In the rows, 128 means zero.
Each path below is one point turned by a fixed rotation once a step. After each direction that follows a path, write how fast that rotation turns it, in degrees per step (0 if it stays still).
Each turn is a multiple of 5 degrees from 10 to 175, or 0.
Each row of a path follows its step; steps can be skipped.
Rotation 1:
step 0: [126 122 124 124 119 132 132 123 132 114 131 128 132 131 123 119 138 134
 121 126 134 126 123 129 111 133 125 124 128 128 141 127 131 141 120 137
 133 139 127 129 132 140 130 129 127 140 122]
step 1: [123 125 135 131 134 129 126 129 125 136 129 129 134 127 117 123 137 119
 138 126 135 116 137 133 118 127 125 127 131 128 119 132 134 130 125 136
 124 125 139 140 144 135 132 122 115 124 135]
step 2: [132 125 130 122 127 118 121 124 125 122 120 129 127 131 135 119 134 115
 129 132 120 120 119 121 135 118 126 137 119 121 134 126 134 127 128 131
 121 116 131 134 126 141 136 139 131 120 138]
step 3: [126 121 118 131 118 127 129 119 117 119 131 133 122 139 139 125 124 121
 134 125 132 124 136 132 128 127 112 127 141 126 145 131 135 138 129 124
 132 135 128 121 127 122 133 128 129 124 135]
step 4: [122 123 116 138 139 125 135 131 129 128 120 136 134 119 122 133 138 119
 142 126 130 129 130 136 126 128 127 123 124 135 125 131 140 129 131 114
 126 124 113 131 134 118 131 130 131 127 136]
step 5: [130 129 122 130 134 115 118 117 125 132 127 126 126 128 127 130 131 126
 123 132 122 137 126 126 136 126 120 135 133 135 124 127 126 121 106 114
 128 121 128 139 126 132 134 131 144 134 122]
step 7: [131 133 127 134 126 132 126 136 119 130 123 141 133 123 112 129 126 131
 124 129 124 122 129 122 133 128 130 128 123 147 122 128 131 121 140 126
 132 140 128 123 134 132 123 126 137 141 139]
step 8: [131 121 134 129 129 131 124 126 121 140 137 124 130 114 132 136 123 139
 133 131 123 139 116 131 133 129 119 143 131 128 129 122 117 113 134 133
 125 133 134 137 130 131 134 125 133 125 135]
step 9: [129 120 127 116 116 141 124 135 129 116 124 130 120 130 127 134 132 126
 127 136 129 127 121 129 126 146 131 130 131 129 126 128 111 129 138 130
 128 131 123 133 119 121 128 137 132 119 124]
step 10: [122 132 141 125 121 122 130 131 114 133 126 121 133 124 115 136 120 123
 123 122 129 118 132 140 126 137 129 117 133 119 124 135 125 125 133 135
 143 126 119 125 131 123 124 130 136 134 129]
step 11: [133 136 137 131 135 112 124 131 133 135 135 124 127 124 132 123 133 142
 133 137 121 124 123 147 128 135 130 133 118 118 132 125 122 126 136 121
 129 118 129 122 134 130 123 135 127 122 122]
Directions:
[128 129 128 127 125 132 128 128 126 126 131 129 129 126 125 126 126 131
 127 128 128 129 128 130 130 127 132 126 128 126 126 128 126 128 130 128
 127 131 129 132 129 130 134 129 128 129 127] => 40
[127 124 128 125 130 129 125 125 129 128 128 129 129 130 131 130 126 126
 126 127 124 127 128 127 129 127 129 128 129 128 126 122 125 129 128 128
 124 126 130 128 126 129 129 130 129 126 126] => 110
[127 124 128 132 130 127 129 126 130 127 130 130 127 127 129 130 129 131
 129 127 129 130 124 129 127 129 130 126 129 132 133 125 129 128 131 127
 128 130 127 128 130 129 129 125 127 129 128] => 90
[128 127 131 132 130 125 125 128 129 129 126 127 128 128 126 128 130 132
 127 128 131 128 128 130 129 125 128 130 126 125 126 125 128 125 127 126
 126 129 130 130 125 128 128 129 129 126 131] => 115
Rotation 2:
step 0: [123 123 131 131 126 128 138 127 131 124 138 128 125 134 137 126 142 130
 126 141 135 132 131 129 125 142 119 126 126 119 135 124 132 137 126 121
 137 119 124 132 113 121 125 124 142 127 129]
step 1: [124 133 126 121 127 128 128 128 123 106 127 128 128 129 122 132 143 133
 122 133 124 131 125 128 129 126 128 119 122 129 124 138 136 130 124 134
 116 131 127 126 119 128 130 105 128 122 133]
step 2: [142 126 140 127 127 137 128 124 121 121 135 125 125 140 132 131 141 113
 132 135 133 130 125 124 125 122 134 139 123 128 127 116 126 131 121 118
 119 136 126 128 118 123 125 126 132 129 130]
step 3: [132 124 125 140 124 134 132 118 134 121 121 126 132 137 126 130 128 120
 128 123 132 131 118 125 125 128 127 125 139 138 134 136 136 126 136 138
 118 141 123 126 114 142 123 123 127 122 127]
step 5: [124 126 126 128 123 131 129 139 134 139 122 123 136 134 131 124 140 119
 125 130 111 123 122 122 136 129 115 133 124 138 129 134 131 126 147 133
 125 128 126 137 126 130 124 125 133 121 128]
step 6: [131 126 139 129 139 131 126 131 138 127 144 124 127 140 127 124 123 140
 124 135 115 131 123 128 140 138 120 130 129 132 112 119 129 123 123 136
 130 131 123 127 130 128 129 124 139 127 129]
step 7: [126 126 124 133 120 133 138 130 130 134 136 122 129 135 124 126 142 135
 127 117 122 137 128 128 130 136 111 127 115 123 127 138 133 131 122 117
 128 134 136 128 120 127 133 133 137 118 124]
step 8: [133 142 124 120 132 133 117 130 126 133 133 133 117 140 131 129 132 142
 130 133 129 134 127 120 125 136 130 128 130 126 123 132 136 140 115 137
 120 127 132 132 118 131 119 119 134 123 132]
step 9: [141 129 129 130 123 135 133 130 130 127 134 121 122 132 129 125 138 114
 119 137 145 129 140 137 123 129 119 129 126 129 135 134 145 128 125 124
 123 126 128 132 127 126 130 121 136 123 137]
step 10: [123 133 134 127 133 141 126 113 138 116 128 121 129 135 136 133 138 134
 133 128 131 136 130 123 119 123 134 126 129 131 131 129 134 128 135 137
 126 131 121 137 127 127 127 107 127 125 119]
step 11: [135 133 133 129 126 131 134 126 131 115 123 123 137 140 134 134 139 116
 122 144 131 128 126 131 125 130 117 135 118 118 129 119 125 127 130 138
 121 138 126 123 128 128 127 137 117 123 130]
Directions:
[128 133 125 128 128 126 129 129 131 128 127 124 129 129 129 130 131 125
 129 123 128 127 128 131 132 127 128 127 129 128 128 128 128 128 129 126
 129 126 127 126 125 130 127 127 130 130 127] => 160
[128 128 126 128 127 127 129 127 128 126 128 127 123 127 130 126 128 129
 126 128 126 129 130 127 127 126 128 130 130 124 125 132 128 131 124 127
 131 126 128 128 128 128 128 126 132 126 130] => 45
[127 126 129 129 127 128 130 127 128 131 126 128 127 126 127 126 131 126
 129 124 128 128 126 125 126 130 129 129 128 129 133 128 126 129 129 130
 129 125 129 130 127 126 130 126 130 124 126] => 155
Rotation 3:
step 0: [124 141 130 135 126 137 143 137 128 126 128 125 131 123 142 132 125 126
 116 134 128 129 118 127 133 122 132 141 125 125 121 124 125 121 121 121
 138 137 131 133 119 141 138 131 126 132 132]
step 1: [136 138 129 128 136 124 125 144 133 134 130 131 113 150 129 138 125 123
 125 133 125 127 128 129 126 128 128 141 136 125 127 128 125 129 124 125
 135 125 126 114 119 134 119 129 127 131 135]
step 2: [138 118 128 136 124 117 134 122 136 136 139 128 115 129 130 120 122 128
 120 128 117 132 131 132 129 121 131 132 124 133 131 124 119 143 136 127
 136 126 134 132 120 121 126 128 128 123 144]
step 3: [136 127 117 125 134 140 140 125 129 133 129 120 121 115 135 124 126 126
 128 122 120 125 122 132 126 124 121 143 133 132 114 117 134 127 130 117
 135 125 127 131 127 121 136 115 135 128 127]
step 5: [120 129 131 137 127 120 131 133 141 128 136 115 118 131 119 121 126 130
 121 131 127 133 121 129 130 129 124 130 149 127 130 129 117 130 126 118
 125 120 120 135 126 131 127 137 120 136 139]
step 6: [138 127 123 131 115 118 136 136 125 136 132 125 124 119 128 126 139 140
 123 133 126 123 125 122 126 122 128 142 132 128 122 117 136 134 117 131
 131 112 130 129 136 128 123 129 128 122 137]
step 7: [135 136 131 135 119 136 135 141 129 132 126 114 128 123 134 131 124 127
 138 133 117 136 125 137 120 118 132 133 118 122 127 115 131 127 125 129
 132 133 133 128 118 131 139 123 113 129 130]
step 8: [117 134 124 119 130 132 128 147 127 129 141 126 123 133 133 123 122 119
 125 123 119 127 125 131 129 126 124 135 141 128 129 132 121 124 126 127
 142 134 124 119 118 141 131 131 125 119 137]
step 9: [138 126 134 138 137 116 130 128 119 137 125 130 117 142 133 112 135 128
 120 133 112 127 133 128 130 118 126 141 135 130 126 128 116 127 125 130
 129 129 127 131 132 125 124 129 126 124 136]
step 10: [147 119 130 135 123 138 133 136 130 125 137 122 118 127 126 120 129 121
 132 121 126 138 130 130 117 123 134 139 129 132 124 126 133 131 136 115
 134 116 132 139 135 122 130 120 128 127 129]
step 11: [120 128 120 131 124 135 140 135 128 124 124 126 131 115 135 135 134 124
 116 130 117 134 129 137 129 140 134 148 129 130 126 128 130 119 134 121
 134 132 127 133 125 133 137 129 130 130 139]
Directions:
[127 125 127 126 127 126 130 128 126 129 128 129 131 126 130 128 127 130
 126 128 128 129 131 127 128 130 131 131 126 126 130 130 125 130 128 133
 131 127 131 129 129 129 128 131 130 126 129] => 160
[127 131 129 131 127 132 128 129 128 128 127 130 125 125 129 127 125 131
 126 128 127 127 131 127 125 128 127 127 131 129 129 132 128 128 128 130
 129 131 126 124 128 128 130 130 129 131 126] => 95
Rotation 4:
step 0: [125 128 126 125 111 129 136 133 141 135 130 118 122 108 130 127 119 134
 133 137 126 132 126 136 133 130 112 131 137 127 133 133 122 127 129 133
 132 119 120 132 129 120 127 126 125 134 128]
step 1: [132 123 125 133 114 135 120 131 135 120 133 121 127 124 121 133 139 126
 129 136 123 133 123 136 134 142 132 137 137 120 124 135 132 133 135 133
 131 122 127 144 128 127 124 121 120 136 118]
step 3: [121 121 138 125 131 132 122 139 132 132 126 127 127 110 135 123 128 120
 134 136 124 133 123 135 126 136 126 142 137 124 120 133 134 133 125 133
 127 125 126 137 136 116 138 128 134 134 126]
step 4: [132 124 125 128 122 137 124 134 137 128 130 118 129 119 125 131 133 123
 141 124 126 126 121 142 128 129 133 139 130 109 133 135 123 125 131 144
 136 124 138 122 122 130 139 132 132 133 127]
step 5: [125 122 126 123 131 135 123 146 137 134 133 122 129 129 122 124 123 124
 126 121 125 129 134 128 137 116 120 144 133 121 114 133 137 124 134 137
 129 125 132 134 125 125 129 133 125 137 117]
step 6: [131 122 142 127 121 133 131 128 127 128 142 124 135 117 126 124 127 122
 132 127 145 140 116 131 131 120 122 145 136 122 126 127 126 121 128 136
 131 131 130 137 127 120 132 135 125 124 127]
step 7: [131 127 117 119 128 134 132 138 139 128 137 122 129 120 118 122 141 120
 136 131 134 128 136 137 129 123 123 135 137 121 124 128 110 129 128 132
 131 127 123 137 139 128 134 129 130 125 118]
step 8: [127 110 127 134 130 129 126 138 132 120 141 118 126 130 118 124 135 132
 129 132 126 127 124 131 139 124 132 139 139 119 116 127 129 118 136 120
 129 136 134 131 131 128 140 127 127 124 132]
step 9: [124 131 141 127 129 135 142 141 135 123 129 121 134 121 117 114 122 131
 138 134 126 127 126 135 137 124 124 133 134 132 123 130 118 123 136 136
 116 127 126 130 122 121 138 134 131 121 131]
step 10: [131 129 136 125 121 127 137 135 130 117 128 120 126 117 118 129 136 124
 129 130 131 127 141 136 131 132 127 146 126 117 128 138 130 132 142 121
 127 124 134 136 134 120 134 124 135 119 128]
step 11: [134 120 127 124 118 133 133 130 129 124 135 116 120 126 118 129 123 123
 135 146 127 117 131 134 133 116 131 131 124 118 122 124 129 123 131 130
 120 125 141 128 118 127 131 127 128 122 117]
Directions:
[128 126 128 131 129 125 128 130 126 130 128 127 126 127 130 130 127 130
 128 128 128 129 128 127 126 129 125 130 128 127 127 128 131 125 128 123
 128 133 128 129 129 124 128 124 128 130 125] => 145
[128 126 126 123 128 126 128 126 125 130 130 129 126 126 131 127 129 126
 129 132 129 126 128 130 127 126 128 128 128 125 127 127 128 129 123 127
 128 127 128 128 131 128 129 127 131 125 129] => 90
[129 129 127 130 125 128 130 125 126 128 128 128 128 128 125 129 128 129
 128 128 131 127 124 133 128 126 127 124 128 127 130 128 129 125 127 130
 128 131 132 125 127 126 131 129 127 129 130] => 160
Rotation 5:
step 0: [123 132 126 124 140 128 139 134 136 148 135 127 122 128 118 137 137 123
 129 136 127 130 134 134 126 123 134 138 126 136 134 137 127 133 125 125
 123 123 133 127 125 118 122 128 124 116 120]
step 1: [130 114 131 141 132 134 125 134 122 138 137 132 124 137 136 135 121 119
 111 132 125 124 130 118 130 133 126 132 122 131 127 123 126 120 123 130
 135 134 144 132 122 124 131 135 127 134 133]
step 3: [144 122 128 129 125 124 137 130 137 122 129 126 111 133 118 126 121 139
 126 117 129 130 136 134 129 132 130 123 131 128 143 136 135 128 128 114
 134 134 135 135 128 124 127 135 136 131 126]
step 4: [127 123 121 122 134 145 136 130 122 136 122 125 129 134 136 122 140 139
 136 123 120 120 132 128 130 131 134 129 130 138 134 135 125 116 123 132
 120 118 131 133 130 125 118 133 124 128 138]
step 5: [130 127 122 138 133 123 133 127 124 129 125 136 127 145 128 138 134 123
 119 124 123 141 127 122 117 120 135 133 120 114 136 134 132 126 122 135
 124 135 125 135 121 124 122 129 127 115 123]
step 6: [131 131 127 131 137 144 122 134 126 139 140 126 125 117 119 127 124 126
 130 130 129 140 130 121 131 128 129 141 123 129 145 126 126 121 135 127
 136 125 134 116 117 124 130 134 128 123 130]
step 7: [133 135 136 128 132 141 131 128 129 126 133 126 129 143 134 133 115 123
 122 117 132 129 124 129 118 123 133 118 123 130 129 129 122 114 124 120
 131 132 140 129 133 144 135 133 128 137 127]
step 8: [140 126 124 122 128 137 113 135 141 124 121 127 114 127 135 126 125 129
 137 117 115 132 130 131 126 135 124 132 134 126 137 142 127 128 132 133
 128 125 121 138 131 136 130 124 123 120 124]
step 9: [128 128 116 135 124 128 134 131 131 129 117 123 138 133 118 130 125 148
 124 121 134 126 135 134 127 128 133 131 128 129 134 129 129 109 137 126
 120 130 131 138 126 118 132 134 130 119 123]
step 10: [134 133 129 133 133 128 131 132 119 148 120 124 135 132 129 131 136 123
 137 121 118 122 126 127 136 121 128 137 123 120 138 132 116 118 113 130
 128 127 121 126 118 134 132 125 129 126 135]
step 11: [130 137 131 138 132 135 126 139 132 128 133 134 130 131 121 133 127 114
 117 120 129 125 118 118 118 116 124 133 124 132 136 125 138 129 136 124
 128 131 132 130 134 126 131 121 121 110 128]
Directions:
[131 126 128 131 127 129 129 130 129 129 125 131 125 127 127 126 128 125
 127 125 127 130 127 128 130 129 125 129 131 126 126 130 128 130 128 125
 128 127 129 124 129 124 129 129 127 127 126] => 140
[128 129 128 129 129 129 127 130 128 127 129 125 127 129 126 127 128 124
 124 131 127 130 128 126 128 130 128 129 125 127 127 127 128 128 127 128
 126 126 133 124 127 131 129 125 129 126 130] => 70
[128 128 129 127 128 128 128 128 131 124 126 128 128 131 129 131 128 130
 130 128 129 128 128 129 128 130 131 133 133 131 126 130 126 130 127 128
 125 129 130 127 128 128 127 127 130 127 130] => 80
[130 129 129 126 130 128 126 128 129 127 128 130 128 129 128 130 130 125
 128 128 124 129 130 129 128 127 128 126 129 125 129 125 125 129 127 126
 124 133 123 127 131 130 125 128 127 127 128] => 130
Rotation 6:
step 0: [126 128 129 127 132 120 123 129 138 127 127 127 126 132 119 121 125 138
 123 131 133 114 123 120 132 127 133 139 132 131 137 126 140 131 133 125
 128 123 123 122 123 128 136 142 129 135 125]
step 1: [129 123 133 130 122 137 123 128 124 128 124 122 127 119 129 134 128 120
 129 121 131 124 123 145 132 116 130 121 120 129 129 118 130 131 123 122
 133 129 130 127 138 143 124 131 122 132 126]
step 2: [111 132 125 123 127 130 133 130 118 132 122 132 128 127 128 131 132 136
 132 127 126 120 130 115 131 138 120 132 123 135 126 125 123 125 123 134
 137 130 124 112 132 125 128 128 131 119 124]
step 3: [133 134 129 134 120 117 132 139 135 123 134 139 117 134 136 126 129 126
 120 124 129 128 136 140 131 120 129 133 120 133 122 129 124 123 128 124
 127 124 128 134 133 123 123 120 131 123 135]
step 4: [125 132 131 129 137 133 125 128 132 124 124 124 130 124 122 116 114 116
 121 138 120 126 127 128 133 134 124 134 127 126 134 138 126 135 119 138
 124 128 121 123 122 121 123 129 131 135 125]
step 5: [126 133 122 127 126 130 122 133 130 125 124 132 122 121 135 117 123 127
 139 124 125 136 126 130 124 128 143 123 137 122 117 128 130 126 128 127
 129 120 138 126 131 140 136 134 117 126 132]
step 6: [127 118 141 121 128 127 130 130 132 144 132 127 129 131 125 127 127 124
 127 131 132 133 117 114 128 132 126 134 125 127 135 130 132 120 133 133
 137 127 121 129 144 131 131 129 134 126 129]
step 7: [138 126 125 126 120 123 122 123 131 132 116 131 142 126 131 122 129 133
 115 125 131 120 132 139 128 126 128 119 128 141 125 126 134 126 127 128
 132 131 135 125 128 125 133 117 121 119 129]
step 8: [124 132 131 124 132 125 129 134 133 128 121 127 117 122 126 132 129 132
 119 128 119 122 125 123 123 126 128 125 135 132 134 121 126 132 134 130
 114 133 114 123 130 128 111 139 130 125 120]
step 9: [121 129 134 136 131 138 123 128 131 121 135 143 132 126 133 132 134 126
 133 122 126 123 136 137 142 128 142 133 129 128 128 123 126 134 127 136
 130 128 132 131 137 127 131 125 121 134 128]
step 11: [128 124 117 139 124 126 129 135 139 126 121 136 126 131 129 136 125 121
 118 132 134 123 130 134 116 135 133 135 134 120 127 133 126 122 128 127
 142 127 125 128 122 129 136 124 124 121 130]
Directions:
[130 129 127 128 126 130 126 128 128 126 130 129 129 130 128 130 128 128
 128 126 131 129 125 133 129 128 130 128 130 130 125 130 126 129 128 127
 129 126 127 130 128 130 126 125 123 125 130] => 175
[128 131 126 128 127 131 123 126 129 126 129 128 125 126 127 129 130 125
 128 131 126 127 124 131 126 127 128 128 130 127 128 128 132 128 129 127
 126 129 128 125 128 125 127 131 127 130 127] => 95
[127 130 131 132 127 131 127 128 128 129 128 125 128 127 128 129 131 129
 130 131 128 128 127 125 131 128 125 127 128 125 126 128 128 125 130 127
 133 128 131 127 130 131 128 126 126 126 128] => 85
Rotation 7:
step 0: [129 127 127 124 118 126 128 114 125 129 130 117 138 132 140 129 131 130
 129 122 122 130 127 138 121 122 133 125 119 133 128 130 123 133 121 136
 126 118 133 140 124 137 139 135 126 125 143]
step 1: [125 131 127 117 123 121 111 130 131 125 138 125 126 137 129 125 131 129
 116 129 127 130 123 126 123 135 122 119 132 142 127 111 131 131 131 128
 126 127 116 125 127 128 134 134 123 142 130]
step 2: [134 126 130 125 139 127 117 133 121 125 125 132 119 129 135 133 132 125
 136 125 122 127 121 130 123 135 132 127 115 140 122 131 129 135 137 128
 127 123 121 117 144 139 124 121 131 118 121]
step 3: [120 137 124 123 123 119 121 129 125 119 135 135 140 132 130 133 121 130
 140 128 121 124 126 138 120 120 126 122 123 124 132 144 133 135 127 126
 140 130 132 125 119 136 132 134 133 122 132]
step 4: [136 131 132 121 121 127 119 130 125 133 132 115 125 140 131 129 130 141
 128 119 137 136 129 127 123 122 124 120 134 120 119 127 131 132 136 138
 145 129 123 133 136 121 132 132 125 134 137]
step 5: [119 126 131 125 121 115 118 128 122 125 123 127 120 130 131 143 130 124
 122 121 136 125 126 116 124 132 132 127 116 132 129 129 112 135 128 131
 121 120 129 128 140 128 142 121 129 130 128]
step 6: [130 129 122 136 124 124 119 131 123 122 130 135 141 135 139 132 140 126
 120 148 123 125 128 125 119 138 133 130 130 132 136 136 138 133 132 129
 133 128 123 126 130 133 135 136 139 128 127]
step 7: [131 121 121 125 123 123 124 130 123 128 131 110 120 122 137 119 135 136
 129 126 120 125 122 136 126 132 117 130 116 132 115 142 134 136 126 129
 137 131 122 135 125 127 122 131 129 129 134]
step 8: [115 118 129 119 127 119 118 131 125 123 121 124 129 137 125 138 121 130
 135 122 133 143 119 130 119 133 117 122 131 125 121 127 133 133 118 130
 118 122 129 117 128 125 133 133 127 133 132]
step 9: [138 128 126 128 134 128 125 125 110 130 126 128 134 136 142 130 119 120
 129 124 127 125 131 123 112 136 130 125 136 129 132 127 123 127 144 129
 128 117 124 128 133 133 136 134 125 120 139]
step 11: [129 132 135 126 133 137 113 131 132 130 125 125 134 134 136 135 138 136
 133 126 130 141 134 127 120 126 124 119 117 139 125 131 136 138 116 136
 129 127 126 127 133 134 123 133 130 141 123]
Directions:
[125 130 129 124 131 125 124 126 125 126 128 128 127 131 133 129 130 129
 128 129 127 128 127 128 128 130 127 127 128 127 129 129 128 129 127 129
 130 127 128 129 130 130 127 126 129 131 133] => 0
